In the rows, 128 means zero.
Each path below is one point turned by a fixed rotation once a step. After each direction that follows a path, write how fast that rotation turns it, in degrees a step (0 if it stays still).
Each turn is a multiple of 5 degrees from 10 to 175, or 0.
Each row of a path follows its step; steps can be skipped.
path 1
step 1: [132 120 129 127 120 122 116 124 130 126 126 123 131 128 122 129 124 133
 134 126 130 130 130 133 131 132 126 122 130 120 145 135 124 144 139 123
 124 133 127 130 124 137 129 129 138 117 128 122 122 120 139 117 132 125
 143 123 135 125 123 137 119 137 123 127]
step 4: [120 129 133 121 128 129 125 139 121 139 123 128 127 119 130 127 122 122
 134 136 139 136 131 125 122 131 126 123 123 143 126 118 124 138 120 130
 132 128 124 120 123 132 132 120 134 126 133 122 137 123 139 113 137 121
 139 133 122 131 118 129 123 128 129 120]
step 5: [122 122 128 120 130 134 125 121 126 132 135 131 134 129 130 126 123 116
 126 141 144 125 124 128 118 136 136 124 134 123 127 132 111 127 123 132
 127 131 131 122 117 129 129 131 122 134 129 124 138 110 131 131 127 123
 142 128 122 137 119 133 131 130 128 119]
step 7: [133 116 129 119 123 126 122 118 124 132 137 130 113 136 122 132 133 136
 133 142 135 138 120 128 125 138 123 123 128 129 132 122 123 130 129 125
 124 134 120 125 135 133 131 134 126 114 132 122 123 114 127 127 123 124
 134 115 121 133 121 124 122 128 133 130]
step 8: [133 131 121 128 134 121 127 115 127 126 128 134 119 127 125 133 128 129
 137 125 134 135 126 129 133 135 139 122 133 129 133 136 123 137 138 121
 123 119 123 116 139 124 130 120 133 112 132 130 129 112 129 130 131 122
 132 125 119 129 128 140 126 126 117 116]
step 11: [133 116 134 129 129 126 122 125 138 128 136 128 140 137 133 128 120 124
 129 125 134 128 129 124 144 136 130 126 129 131 120 134 122 148 124 133
 124 131 129 126 122 127 132 128 138 130 130 118 135 117 133 115 138 128
 142 127 130 123 120 130 122 136 125 126]
step 12: [129 125 130 125 124 121 117 121 130 137 126 130 130 126 123 126 118 124
 129 125 139 130 131 123 124 137 121 110 119 112 141 130 128 129 122 123
 127 129 135 124 117 132 125 128 135 127 128 117 126 119 129 116 128 124
 132 120 134 131 115 131 133 140 122 130]
step 13: [121 128 122 116 126 125 121 135 131 141 132 129 120 133 125 128 120 138
 137 127 133 136 135 113 133 141 123 127 133 118 127 124 131 132 133 130
 130 125 128 121 129 132 128 123 128 135 130 126 128 115 129 130 143 115
 137 119 133 134 118 133 121 127 131 122]
step 16: [127 124 136 114 139 132 122 126 128 128 122 121 125 132 121 138 126 119
 130 139 139 126 126 129 127 133 122 126 129 129 122 135 112 131 129 132
 132 127 119 123 126 130 139 124 127 127 122 123 134 108 123 132 121 134
 142 123 125 129 126 129 131 117 130 119]
[126 126 128 128 127 132 128 129 131 128 132 130 128 128 129 128 127 129
 129 131 128 128 127 129 129 129 130 131 132 129 126 129 128 127 129 128
 128 129 129 129 128 130 127 131 128 130 127 126 125 127 127 127 129 129
 129 127 128 130 128 127 124 130 130 131]	170
[126 125 130 128 128 126 127 129 127 128 129 126 128 130 127 125 128 132
 129 129 130 130 128 127 128 124 129 130 129 130 128 127 128 130 126 129
 129 127 126 129 131 131 128 129 127 124 131 130 129 129 131 128 130 128
 128 129 129 125 128 128 128 128 131 128]	110
[129 128 130 126 130 130 128 129 128 130 124 128 127 127 128 127 128 131
 130 130 126 129 131 129 127 129 125 127 129 125 127 128 130 127 126 126
 130 128 125 128 128 127 127 130 131 129 128 126 127 126 127 128 129 129
 127 129 130 128 130 127 131 125 131 130]	115
[126 129 129 134 127 126 129 124 127 128 127 128 128 125 125 129 128 129
 128 129 129 130 128 131 127 127 129 128 128 125 130 128 128 127 127 127
 127 131 129 126 128 130 127 130 127 129 127 129 128 126 127 130 129 127
 128 131 130 129 128 132 128 130 130 127]	155
